Some points, one per row:
[ -4 -40 -15  -3   2  24  -5  37  21 -32   1  -5  -9  -4 -21 -32  -7  -9
  -5 -33 -18 -11 -21  22 -24  18 -11   2   8   8  31 -44]
[ 32  47  -3  16  -5 -49 -34 -38 -32   7  21  42  57 -24 -32  -5   1  28
   7 -16   7   6 -44 -32  24   4 -66 -44  47  28 -12   0]
[  8  28 -21 -17   6   2   0 -18   4  16  11  13 -22  19 -12 -20 -23  20
   9  -7   7   4 -13  -5 -20 -29  34  -3 -66 -25  14 -30]
[  8 -16  13  10 -32 -37 -26   3   9  31  -4  15  13  28 -49  34   4  -2
  34  29  -8 -12  17  -3  36  25 -24  -5  85  41  -6  33]
[ 14 -28  30   9  -1 -14 -20   1 -11   7 -18 -19  18  16 -55  13  19 -14
  57   8   7 -15  30 -33  38  37 -55  -8  54  61 -23   9]
[  1 -44  -6  -8  -9  27  15  71  44  12 -44 -22 -15  19 -20 -11   2 -23
  17 -24  -5 -43  30  23 -25  15  -4  19 -10   3  -2 -30]
[ 14   6 -35  -7  24  20 -23 -40  16  -9  -4   0  21 -14  20  -8 -11 -13
  -4 -23   5  26 -20  38 -14  24  18   4  24  29  -2 -19]
[-72  26  14   4  20  -5  34   2 -16  -6   3 -32 -21 -17  39  12  -7  -9
  -9   9   8   2 -22 -12   2 -15  35  25 -39 -13   8   0]
[-25   4 -24 -35   5  20  42  22  32 -12  -7  14 -23  -4  51  18  14   1
 -40  -4  -5  18   4 -11  10 -20  50  11 -35  -1  27  18]
[-18  -9  10   9 -22  -1   5  -8  14 -22 -28 -33 -30   6  28 -49   7  13
 -23   4 -27 -10   1   9 -56 -12  37   6 -12  21  -2 -14]
[-60  22   3 -19  14  23  24  13   2   2   2 -10 -21 -28  25  25  10 -19
 -18  -9   5  10 -12  18   2   3  52  31 -23 -10   6  14]
[ 38  16 -27  -6   5  28   6 -35 -18 -10  10  21 -12 -17   5 -22 -27  12
 -21  -9 -34  32 -32  20 -28  -8 -10  -4 -21   0  11 -25]
[  2  22  17  39   4 -34 -44 -42   5  15  29  22  30 -21 -37  -8  18  16
  19  35  17  14  -4 -37   5  25 -11 -41  53  34 -15 -11]
[-13  19  20 -13   4 -26 -33  -1 -40  13  21  12  20 -13  20  43   1  -7
 -11 -14  22  23  31 -60  37 -11  18 -12  29  20 -25  54]
[-15  -9 -34 -20  14  41  19 -11  20   7  18  18 -16   2  29 -17  11   0
 -17 -19   5  -3  -8  -1   9  -1  23  20 -63 -11 -10   5]
[ 32 -46   2  13   6  24  24  41  21 -27   8  33  -3  13  20   5 -12  38
 -51  60  21 -23  13  17 -25  10   4   0 -43 -27   0 -10]
[ 31  30 -30 -21  14  45  38  -4  -7 -11   6  15  35 -31   0  -4 -28  -6
 -15 -27 -10 -19 -32  10 -29  -4 -19   0 -27 -19  17 -29]
[-31 -37  -9 -23   5   0  40  25   2  -1   8  30 -15  20  70  17   6   1
 -15  16   2   1   8  10  -5 -41 -25  36 -46 -41  40  13]
[  9 -12 -27 -15   2  33  -7  -8  22  -8 -34 -31 -27  -8  13 -27 -20 -11
  20 -27 -32  -4  -2  35 -35  16  37 -15  -9  16  21 -47]
16 more points follow, each with its number after it:
[  7 -35  -4 -24  15  -2   4  16  18 -16  -3   9  16  -2  30 -26  -7 -11
 -29   0  10 -10   7   9 -30  11  -5  22 -19  -2   7 -17] 0
[-52  11  -4  10  29  24   5  14 -20 -10   7 -32  -6  -6  28  19 -19  -7
  22  12  16  24 -21  23  -9 -22  49  15  -2  -8   0  22] 1
[ -8  38  37  59  18 -26 -64 -25 -14  29   4 -10  45 -42 -36   5  43  -8
   6  30  -2  -2  37 -34  25  25 -17 -46  59  13 -23  -1] 2
[ 30  71  34  48   5 -27 -51 -47 -15  20  -9   9  42 -23 -59 -21  13 -43
  -1 -29 -16   5  -7  -8  37  43  24 -43  67  37 -27  14] 3
[  8  26 -24 -23  12   4  12 -34  -4  20  32   7   8 -33 -13 -17 -31  -2
   6 -13 -12  16 -39  11 -10 -21  14 -13 -32  12  15 -50] 4
[-53  13   2  -3  25  10  24   4   2  11  23 -37 -28   5  39  32  11  -3
 -20  16   6   2   6 -16  14 -13  29  30 -33   7  -5  -2] 5
[-37  19  12 -15  25 -17  29   2  -9 -20   4 -38 -44  -2  36  23   1 -15
 -17  10  13  26 -17   0  -1 -36  24  31 -28 -23   6  23] 6
[  9 -38 -24 -15 -14  28  -7  19  20   4 -46 -35 -17  38 -27  -9 -10  -1
  28   1 -26  -9  37  41   0  -2  27   1 -21 -15  28 -18] 7
[ 51  51   1   3  -2 -36 -43 -71 -35  12  13  11  18 -10 -37 -17 -27  15
  16   5  14  21 -15 -41   7   0 -33 -19  39   9 -18   7] 8
[  4 -33 -13 -17  -6  27   6  49  46 -11 -27   3   4  18 -44 -14  19 -22
  13   5 -25 -17  19  21 -18  34 -13  -3 -19  -6  12 -45] 9
[-43  31 -10 -21  31  13  33   9  -2 -14  27   9 -15 -23  14   9   4 -37
 -22 -22  41  10   8  12  16 -44  33  30 -44 -11  12   8] 10
[ -1  46  52  21   0 -42 -15 -33 -68   4  29 -42  17  15 -10  70 -14   1
   0  17  25  27   4 -29  48 -24 -14   4  57   7 -60  59] 11
[ 12 -13 -21 -27   7  21  30 -20  -5  -5  35  19   5 -36  -8 -37 -21  42
  -3   0 -35   1 -21   6 -52   8  -7  17 -14 -33   2 -34] 12
[ 31  54 -13  35  -3 -42 -15 -69 -28 -13 -34  -9  18   3 -58   3  10  24
  20 -14   2  18 -15 -53  33   7  -5 -24  75  14 -38  -4] 13
[-14  14 -13   9  -4  19  30  -9 -12 -11  31  -3   8 -10  21 -27   3  29
  13  -8 -21   2 -27  41 -14  30 -13  16  -2 -12  -4 -11] 14
[  6  -8  36  17 -46 -44  -3  -6 -18  41  14  16  -2   4 -39  23   4  -3
  50  18   5  -6  24 -28  36  -4 -32 -17  71  62 -12  36] 15
Which three of these numbered points are nearest to each point below, looking only along the 5 directions in which the first points spread most? Their numbers follow each, nearest first.
[-15  -4 -18 -11   2   7  46  25  17  -5  18  10  10 -18  69  44 -12 -13
 -17   1  19  19   2   0 -21 -47  16  27 -35 -38   4  44] > 10 6 5
[ 20   0 -14 -24  -8  24   9  35   7 -44 -14  50   3   6 -26 -17 -19  26
 -21 -29 -20 -26 -33  34 -48  43   3 -23 -31 -16  36 -28] > 12 0 14
[-46  23  14  21  17 -11  27  -4   0 -25  -3  -7 -23   1  51  13  12   2
 -15  -5  14   3 -16  15  -2 -22  45  28 -29 -12  27  18] > 6 5 1
[ 51  35  35  35  24 -32 -72 -36  -8  -9 -11 -23  20 -20 -45 -14 -32  -2
  22 -27  15  40  20 -44  10  14   9 -41  45  14 -22 -26] > 13 3 8
[ 25 -25 -36 -22 -21  23  50  -3  17  15   8  41  -3   2  31   0  -4  -2
  14  17   6 -17  14  24 -29 -10 -12  15 -22 -41   2  -1] > 0 14 12
[-23  -4   1 -36  -3   8  44  22  22  21  10  16 -22 -15  42  18   6  -9
 -37 -11   3  19  12  -5   2 -32  49  30 -33 -18  12  11] > 6 10 5
[ -4  45  34  11 -14 -46 -37 -34 -22  26  20   3  18   7  14  54  18 -10
  -3  -9  12  19  17 -78  53 -29 -17  11   8  28 -13  36] > 11 2 15
[  2  30  33  -7 -13 -41 -26  -6 -38  22  12  12  -6  23  10  49  25   4
 -14 -17  40  13  11 -91  67 -42 -12 -32  24  37 -19  49] > 11 15 2
[ -8  31  41 -13   1 -50   3  -3 -46  26   5  10  10 -11   4  54   8  13
  14 -19  15  18  15 -74  60 -25  17  -9  27  16 -21  45] > 11 15 2
[-54   3   3  -9   6  -1   9  -2  -5 -11   2 -18 -35 -26  42  17   8 -20
  -7  -5   8  20 -18   5  23 -23  24  25 -32   4   8  12] > 1 6 5
[ 34  42  46  51 -31 -15 -60 -26 -18  25 -12  10  28  -4 -62   2  10 -35
  14   4   8   6  57 -45  16  38 -18 -50  52   8  -7  25] > 2 15 13
[ 42  63 -15  21  -8 -33 -54 -42 -28  14   6  -5  23   4 -50  -2   4 -24
  11  27  11  19  36 -16  35   2 -12 -27  74  31 -40  12] > 13 2 3
[ 32 -26  34  -7 -21  -7 -41  13  -5  10 -31 -24  18  27 -80 -10   7 -12
  54  -2  10 -16  39 -42  34  13 -49 -45  63  26 -38  -6] > 15 2 13
[ 28  16  30   4 -36  -9 -20   9 -13  -9 -32  -1  48  28 -67  21   9 -32
  47 -18  33 -38  20 -45  53  49 -20 -38  44  -1 -25   5] > 15 2 13
[ -3  26  25 -18  -2 -31 -14 -28 -38  11  20  26  -4  23 -17  33  18  -6
 -15 -34  30  10  26 -82  50 -23  11 -16  31  23 -19  58] > 11 15 2
